These views show one set of named points, seen from different sides, and a view may be mirrored.
A view may leave some points out. In some views, one point has been moved. Which views, in the order they come, and which point in each? Write none if no view has one.

-- scene 1 --
panel a:
  z891 [ -9.3 -18.5  12.8  24.6 -24.6   4.1  -0.1  -4.8]
  z548 [-16.4 -18.0  24.3  18.6 -32.9  19.2  -4.8  -0.4]
  z346 [-10.6 -22.9   8.6  25.4 -22.3  21.3   2.4  -3.1]
  z410 [ -7.6 -12.5   9.3  22.4 -23.6 -32.4  -3.8 -10.9]
  z794 [-13.7 -14.7  18.4  20.3 -30.1  16.0   5.1   2.9]
  z776 [ -9.9 -20.3  18.2  29.7 -26.1  10.0  -5.9  -5.7]
  z80 [  2.7 -13.1   4.5  15.0 -30.6 -28.8   0.0 -12.1]
  z692 [-21.9 -22.1  23.6  23.4 -25.3  12.9 -12.4  -5.8]
  z870 [-19.1 -12.0   7.5   4.6 -27.7 -29.0  -1.0  -7.2]
panel b:
  z776 [ 37.2   1.8  29.2  82.2 -26.7  -0.3  -5.2  25.1]
  z891 [ 35.4   6.7  29.8  78.5 -25.9   0.5  -0.7  31.1]
  z346 [ 43.2  10.6  28.7  78.3 -18.9   9.4  -6.0  23.4]
  z304 [ 24.3  -0.5  38.9  82.2 -28.7 -24.4  23.8  52.2]
  z692 [ 50.3  -3.6  24.1  87.7 -32.9  -1.4  -3.9  25.8]
  z794 [ 40.7  10.2  23.3  78.2 -32.0  12.1  -7.1  32.8]
  z870 [ 35.5   7.4  30.0  82.6 -31.5 -11.6  24.6  60.7]
  z410 [ 23.9   1.9  37.5  76.5 -31.3 -21.3  21.1  50.2]
  z548 [ 45.3   3.4  20.3  89.0 -33.2   9.0 -11.4  29.2]
  z80 [ 16.5   9.1  37.3  83.6 -22.5 -15.0  18.0  53.8]
panel c:
  z794 [ 26.2  -7.5  30.8 -27.7 -12.2  32.5 -10.4  27.6]
  z346 [ 10.9  -2.1  32.2 -30.2 -14.5  28.3 -11.5  29.4]
  z548 [ 23.7 -17.7  29.4 -29.5  -7.0  28.5 -13.0  22.9]
  z410 [ 25.9  -0.3   4.5   9.2 -20.3  11.1  -4.7  38.3]
  z870 [ 29.1  -1.1  14.7  18.0 -15.9  19.9  -6.9  26.4]
  z891 [ 18.5  -4.8  22.5 -20.8 -14.5  22.8  -9.7  32.5]
  z776 [ 16.4 -11.4  21.7 -27.2 -13.1  20.3 -11.5  31.7]
  z692 [ 18.0 -17.5  27.8 -25.3  -6.3  13.4 -11.2  21.0]
  z80 [ 21.3  -1.2   1.9  11.2 -22.1  25.6  -7.8  41.4]
panel d:
  z692 [-13.2 -33.6 -71.3   8.6 -27.3 -57.2  41.0 -15.1]
  z346 [-17.8 -28.7 -54.8  10.8 -16.1 -47.1  33.8  -6.2]
  z548 [-19.8 -36.0 -70.6  16.1 -18.4 -49.6  43.7 -13.6]
  z776 [-12.1 -34.0 -64.1  13.4 -23.6 -55.2  34.7  -3.7]
  z891 [-14.4 -30.2 -60.1  20.0 -27.5 -54.6  32.1  -3.3]
  z304 [  1.8 -23.9 -57.4  40.4 -56.2 -72.1  32.3   2.5]
  z410 [-21.6 -23.0 -61.7  28.9 -53.9 -68.6  19.7  -7.3]
  z80 [ -1.0 -24.5 -53.1  48.1 -45.9 -63.2  33.1   8.3]
  z870 [-10.4 -19.2 -55.9  45.7 -55.2 -64.1  37.9 -10.7]
  z794 [-25.8 -32.6 -64.4  22.5 -20.0 -48.2  35.8 -10.0]
panel e:
  z410 [ -2.1 -28.9  18.4  55.0 -43.0 -47.2  20.4 -27.2]
  z548 [ 31.6 -32.8  39.9  20.3 -44.5 -69.3  24.7 -33.5]
  z794 [ 25.9 -41.4  43.4  22.8 -46.6 -60.2  23.2 -33.6]
  z870 [ -0.8 -25.2  22.0  47.1 -32.6 -43.5  19.9 -44.1]
  z346 [ 32.4 -51.4  40.8  31.7 -41.1 -68.5  17.8 -32.3]
  z80 [ -2.1 -28.1  30.0  61.6 -46.6 -47.9  15.6 -34.4]
  z692 [ 29.4 -33.1  26.7  24.8 -39.2 -71.9  25.2 -28.8]
  z891 [ 21.4 -41.2  34.5  37.2 -44.1 -63.0  20.1 -29.1]
  z304 [  7.0 -27.9  11.0  57.9 -44.0 -61.5  19.7 -18.3]
panel f:
  z346 [ 12.0   7.8 -18.9 -18.8  39.8  21.2 -18.6  11.7]
  z891 [  4.1  10.5 -12.2  -8.1  35.0  21.2 -23.7  14.8]
  z692 [ 17.1   0.4  -6.0 -12.2  30.8  23.0 -33.3  19.3]
  z870 [-14.7  10.1   7.9  15.1  21.2  13.1 -26.9   1.2]
  z410 [-17.7  24.5   8.2  10.1  29.5  15.8 -34.5  11.9]
  z776 [  9.5   9.5 -13.3 -12.0  38.9  22.0 -29.1  20.2]
  z794 [  7.4   1.5 -20.8  -7.3  30.2  26.9 -16.9  18.1]
  z548 [ 14.5  -5.7 -19.7  -9.7  32.2  24.8 -26.7  20.5]
  z304 [-18.4  23.6  10.9  12.8  31.5  11.6 -38.1   8.3]
panel g:
  z692 [19.3 -8.0  7.7  8.4  6.9  8.5 -3.8 15.8]
  z794 [ 28.8 -20.6  10.1   3.0  -4.3  -1.0 -12.6  17.0]
  z346 [ 34.8 -19.8  19.0   0.8  -4.7  10.4  -3.5  19.3]
  z776 [ 26.1 -17.2   9.2  10.2  -2.0   6.3   3.0  17.2]
  z410 [  9.3 -24.0  -7.3  15.1 -25.7  11.4   8.9 -10.8]
  z548 [ 27.8 -12.2   5.4   3.1   5.6  -0.1  -9.1  21.0]
  z80 [ 20.4 -27.4 -14.4   7.7 -30.8   9.9  10.7  -9.4]
  z304 [  8.6 -21.6 -12.5  13.3 -26.0  14.6  11.4 -12.7]
  z870 [  9.9 -19.3 -11.6   2.6 -23.6  12.7  -7.3 -15.2]
  z891 [ 25.7 -20.5   8.8   6.5  -8.7   8.0  -0.7  11.1]
Views that do not fit: panel d, panel e
  moved in panel d: z410
  moved in panel e: z304
